Where one turn sends some rows of the set: a few examples, then the rows asked:
z449: [ 16  19  13  -9  -9  -2 -14   9   7  25  33 -12 -16   1  -6  13   6   2
  -8  13 -15  -8  14]
z295: [ 29  10   5  -6  -9  -4 -10 -24 -14   2  41 -27 -21 -16  -7 -19 -14 -19
  -2  -3  18 -12  38]
z307: [ 32  13   5  -9 -15   0  -3 -21 -18   7  18 -27 -25 -17  -4 -22 -22 -19
  -5  13  25 -18  40]
z115: [  9   2  -2 -29 -27  -1   3  11  -4  39  23  -8  -7 -11  -3 -12  -9   9
 -16  20   5 -29  15]
z39: [ 12  18  14 -37 -32  -6  29 -13   8  35  17  -8 -28 -18 -18   5   6   3
  17 -19   8 -17  39]
z738: [  9   3  -9 -14 -26  19 -12 -21  -4  52  30  -3  -9  -1  -5   8   0   8
  -2  -1   0 -21  28]
z120: [ 28  39 -16 -22 -13 -18  -4 -44 -13  12  18   2 -16 -42   4   0   1  -3
 -15  -8  15 -18  16]
z98: [ -2  19 -14 -21 -10 -24  -5  -2  17  25  21 -10 -35 -26  22   3   7 -31
  -6  18  13  -7  25]
z702: [ 26  35 -14 -29 -21 -13   6 -40 -11  26  15  -1 -25 -36   1 -13  12  12
 -18   4  23 -15  25]
z9: [ 20  10  10 -34 -21  -6  12 -16  14  18   4   5 -30 -30 -22   8 -14  -6
  14 -20  -8 -14  17]
z384: [ 14  22 -13 -25 -34 -12   5   3   4  18  27 -28 -32   4 -24  12  25 -29
   7   1  10 -17  33]
z442: [ 22  13  13 -36 -21 -10  10  -6  16  13   1  -3 -36 -27 -23   9 -12  -4
  15 -16  -7 -11  19]
z909: [ 26  39 -18 -34 -16 -29   0 -29 -13  19  27 -12 -24 -36   4  -7  13   8
 -12   1  23 -20  24]
z538: [ 13  -4 -24 -34 -36  -8   4  -4   5   4  20  -6 -23 -14 -30  -7  -3 -33
  -5   2   4 -21   9]
z260: [  3  12 -16 -19 -16  -6 -10 -21  20  43  13  -7 -44 -19  16   2  10 -20
  -3  21  17  -3  36]
z346: [  6   1  -5 -18 -21  -4  -3   7  -6  22  32  -1   3 -19  -5  -1 -14  -8
 -14   5  -8 -28   6]
z778: [ -3  13 -18 -12 -14  -8  -9 -30  15  31  33   1 -27 -21  19  13   9 -33
   0  -1   9  -2  30]
z406: [ 15  15 -10  -7 -21  12 -15 -12  -8  47   8  -4 -13  -5   0  21 -15  -5
   0   7  -1 -24  23]
z287: [ 14  13  -6 -23 -11 -10 -19  11   2  36  40 -27 -16   0  -4  11   6   8
   2   4   1 -22  26]
z891: [ 25  38 -15 -26 -14 -16  -3 -44  -8  23  33  -8 -23 -31   1  -5  19  10
 -11  -8  23  -9  27]
z547: [  9  18  10 -40 -31 -11  29  -9   2  35  11  -6 -26 -21 -14   5  -1   1
  17 -19  13 -25  39]
z571: [ 32  17  17  -3 -14   1  -2 -19 -10   6  26 -29 -30 -10  -5 -22 -10 -12
  -6  15  20  -7  42]
z492: [ -2   6  -9 -26 -13 -13  -4 -13  27  27  44  -3 -33 -25  14 -11  15 -18
 -10  11   9   4  24]
z113: [  7  11 -10 -31 -47  -7  26   2   1  17  16  -7 -21  -7 -25 -10  13 -28
  -8  14  13 -23  23]
z350: [ 26   7  10  -5 -18   6   2 -31 -13   6  39 -17 -14 -17  -8 -26 -13 -17
 -10   2  18 -11  38]
z494: [ 19   5 -25 -21 -38  11  -4 -21   3  22   0  -7 -35  -3 -29  12   0 -33
   8   5   9 -19  21]
z114: [ -3   0 -28 -28 -19 -14  -3 -17  14  37  28  -2 -28 -35  20  -7  -1 -29
  -2   8  20 -16  26]
z821: [ 11  19  13 -41 -30 -16  27  -4   7  28  22 -10 -28 -20 -16   4   4   2
  19 -23   7 -21  38]
z57: [ 29  40  -7 -24 -13 -18   2 -35  -5   6  20  -1 -22 -38   0  -9  12   6
 -22  -1   9  -6  11]
z418: [ 30  48 -12 -21 -10 -17  -7 -38 -10  13  11  -5 -31 -35   4   5   9   4
 -13   2  15 -12  19]
z899: [ 29  15   4  -2 -13   0  -7 -27 -20  11  28 -29 -26 -13  -2  -9 -18 -22
   0   1  25 -20  47]
z703: [  8  10 -16 -19 -45  10  14 -25  -1  32  23  -5 -24   3 -25   7  18 -31
   6  -7   9 -17  35]
z853: [ 30  11  14   0 -17  10  -5 -36 -11   8  26 -21 -27  -8  -9 -20 -13 -10
  -7   6  18  -5  42]
z767: [ 18  10  -9 -24 -29  -2  -6  -8  19   9  21 -15 -38   0 -33   5  17 -26
   3   4  -7  -2  18]
z489: [ 19  13   7 -35 -21  -5   5 -16  11  17   4  -4 -35 -27 -24  19 -14  -6
  21 -22  -5 -14  24]
z168: [ -2   9  -9 -16 -23  -2   9 -19  19  31  17  14 -26 -29  20  -7   4 -27
 -18  22  10  -3  23]

z821 -> z489
z295 -> z899
Where do these go?
z449 -> z738
z703 -> z538
z909 -> z418
z778 -> z114

